One turning vector, and how many ticks it has turned
The counts run from 0 to 328.
[119  93 143 113  78 110 114 165 185 106 115 112 114 153 163 175 103 122
 154 118 181 104 150  93 163 140 157 106 146 139 174 130 108 128 117 123
 122 110  98 135 124 127 161 164 166 147 149 129 150 147] | 141
[105 103 122 135 173 174 121 122 117 121 147 124 133  84 127  88 133 148
  89 151 131 151  92 132 139 144 157 112  99 131 138 121 131 124 115 100
 120  84 196 165 108 116 145  95 148 129  83  71 126 158] | 122
[160 157 103 117 155 155 128  64  69 118 150 143 133 130 121 106 107 119
 113 136  95 191 139 133 105 144 148 160 123 163  88 132 109 136 117  82
 118 122 152 119 154  97  94  64 126 125 129 150 125 125] | 69
[130 121 145  80 115  63 129 140 114 187 124 104 113 110 116 127 159 150
 126 133 142 101 104 102  98 112  80 157 123 132 163 147 143 142 156 175
 126 152 114 109 107 134 113 100  87 143  88 163 140 104] | 111
[ 99 157 122 157 123 157 110 101 120 100 125 159 176  88 138  95 125 163
  96  99 141 128 106 192 116 146 118 129 119 127 109 128 148 121  99 123
 101  90 164 173  88 135 128 108 120 158 135 108 147 182] | 208
[146 152 148 120 119 106  95 129 123  70 146 152 101 150 141 166 147 115
 124 139 107 114 183 124 110 152 159  98 163 185 114 149 164 137 135 149
 132 101 101  93 111 108  75 105 124  95 111 144 145  96] | 249
[105  77 160  96 126 115 139 181 187 144 128 110  98 144 149 130 138 121
 126 169 152  68 174  99 141 116 139 126 101 118 127 115 118 138 162 143
 173 133  89 135 126 141 149 165 132 157 123  90 147 129] | 224
[123  82 138  74 117  90 146 158 159 191 120  92  90 139 135 143 123 126
 146 150 164 104 142  68 140 106 113 158 110 115 149 117  95 140 159 133
 146 160  94 118 147 132 152 146 130 173 138 138 141 121] | 54
[144 130 149 112  97  54 128 135 113 168 120 116 115 138 138 181 129 126
 161  87 144 132 128 101 133 136 105 108 180 157 187 154 143 118 137 149
  92 147 127  94 121 124 119 124 122 124 135 183 138  82] | 195
[ 95 151 140 148 158 144 163  93  87 171 128 155 170 121 133  94 122 122
 116 111 104 136 159 190 122 126 108 146 124 124  66 137 158 118 147 109
 131 161 149 137 128 160 113 130  94 171 174 117 146 117] | 214
[118  81 127  72 114 107 128 161 176 169 120  90  83 131 134 141 121 142
 137 159 174 108 122  55 138 111 124 155 105 115 161 111  86 143 146 132
 138 138 100 125 142 119 157 137 145 168 124 130 140 145] | 56
[140 118 158 144 157 131 165 108  80 143 168 150 166 146 151  95 112  89
 116 111  91 146 188 173 130 146 154 106 116 175 108 137 137 106 134  92
 127 132 184 144 137 121 119 102 120 120 127 107 135  86] | 129
[149 105 157 100  90 103 135 139 119 107 125  92 150 139 116  99 166 135
 115 174 135 100 117 130 108 111 123 179 104 127 150 152 147 157 135 167
 174 132  82 122 128 171 114 116  91  96  60 127 125 121] | 170
[149  99 148  99  93 107 139 133 112 114 119  86 154 138 113  92 155 136
 118 172 134 114 105 131 116 109 126 186 104 122 157 154 139 158 128 159
 175 137  88 124 138 171 124 116  93  96  60 128 119 117] | 171
[157 124 140 149  52 113 124 133 129  61 107 107 191 154 133 126 127 125
 141 112 155 118 109 168 136 126 138 144 137 123 174 155 139 138  85 148
 143 116  87 146 127 170 141 151 116  89 101 137 121 141] | 87
[108  98 132  88 131  83 125 171 161 196 114  98  75 108 117 152 152 148
 139 141 154  93 105  67 125 105  92 125 124 107 163 119 121 129 165 166
 124 151 117 112 115 123 144 143 124 153 119 141 132 118] | 282
[176 137  85 150 150 151 149 102  91 145 135 116 132 132  93 107 112 111
 141 111  92 188  83 114 124 117 118 131 114 111 136 109  80 116 106  99
 111 149 162 127 170  95 142 109 142  84 120 152  76 112] | 10
[123  91 178 122  96 103 124 160 157  86 143 128 129 169 173 153 123 104
 133 134 155  91 200 131 155 151 175  94 143 172 153 146 148 129 130 127
 145 101 107 133 117 140 130 147 143 128 122 103 160 112] | 309
[133 152  83 182 122 163 144 113 128 130  97 125 164 127  99 125 110 127
 155  93 122 158  67 157 144 105 102 141 134  64 124 114 108 111  97 115
 117 156 129 139 157 148 158 173 136 110 167 142  90 147] | 94
[128 130 139 112 138  74 155 156 132 214 121 123 104 134 115 143 147 119
 151 109 114  93 140 109 111  99  68 123 128 111 125 118 127 117 170 166
 126 186 112 100 130 130 130 151  98 143 149 159 122  80] | 278
[153 135 115 164  64 130 139 113 117  95  97 105 197 142 118 113 114 129
 150 100 143 145  79 172 140 114 112 160 133  93 163 140 117 130  82 133
 132 137 105 149 145 171 152 157 121  97 124 152 105 147] | 90
[182 103 119 125  88 131 136 140 130  90 134  96 160 143 114  75 134 125
 118 143 125 124  94 127 110 114 126 155  77 114 166 113  78 140  95 140
 155 118 121 153 146 121 153 113 128  77  65 125  87 148] | 4
[ 99  93 119 121 168 166 114 126 121 139 133 104 115  75 117 100 136 163
  97 157 148 152  68 110 149 138 150 128 104 119 159 126 132 128 122 109
 119  94 184 154 106 127 149  97 150 138  81  82 129 161] | 120
[147 136  96 142  76 143 140  99 131 118  97 111 172 150 131 127  83 128
 154  98 164 163  97 138 149 117 126 174 130 100 147 125  82 134  89  98
 117 139 103 148 161 149 163 154 144 146 171 161 122 167] | 319
[151 104 163 118  43  92 132 140 145  83 126 109 179 171 170 132 105 115
 141 110 173 104 163 149 140 140 149 142 130 158 172 149 117 140 102 131
 139 112  92 149 128 155 148 143 128 131 121 132 147 136] | 313
[129 154  72 155 118 173 130 101 145 119  96 129 139 130 116 139  88 129
 151 106 142 162  94 128 146 120 123 152 133  84 107 103  85 124  98  92
 112 139 110 140 157 128 155 162 154 151 193 147 115 177] | 322
[178 120  90 106 113 144 142  95 107 138 133 103 140 136 113  89  96 129
 126 133 134 175 100 102 114 120 122 183  89 127 133 112  54 141 101  90
 125 134 133 142 169 102 149  88 138 133 119 158 106 153] | 235
[113 168  93 173 173 158 126 153 164 135 124 169 100 115 108 138 143 124
 133 107  85 104 124 134 111 111  95  82 126  85  75  81 119 105 138 149
 120 142 136 125 122  96 130 171 133 121 175 120 100 134] | 100
[136 141 142 129 138  80 165 147 123 197 128 142 129 144 117 126 147 111
 146  99  97  89 155 138  97 102  62 121 122 112 106 117 127 111 165 162
 130 187 119 113 135 124 122 152  91 134 154 160 114  81] | 276
[124 169 121 142 158 118 119 162 162 137 140 174  98 119 120 134 157 122
 119 110  85  73 154 134  80 116  83  78 118 114  77  92 131 113 152 172
 122 138 128 119 107  86 112 149 114 124 151 129 114 118] | 103
[111 106 137  95 136  78 132 169 157 205 115 104  76 113 119 155 150 140
 145 135 143  94 112  72 123 105  85 123 128 105 156 119 125 125 168 167
 124 162 115 103 123 124 141 145 116 152 127 149 127 106] | 281
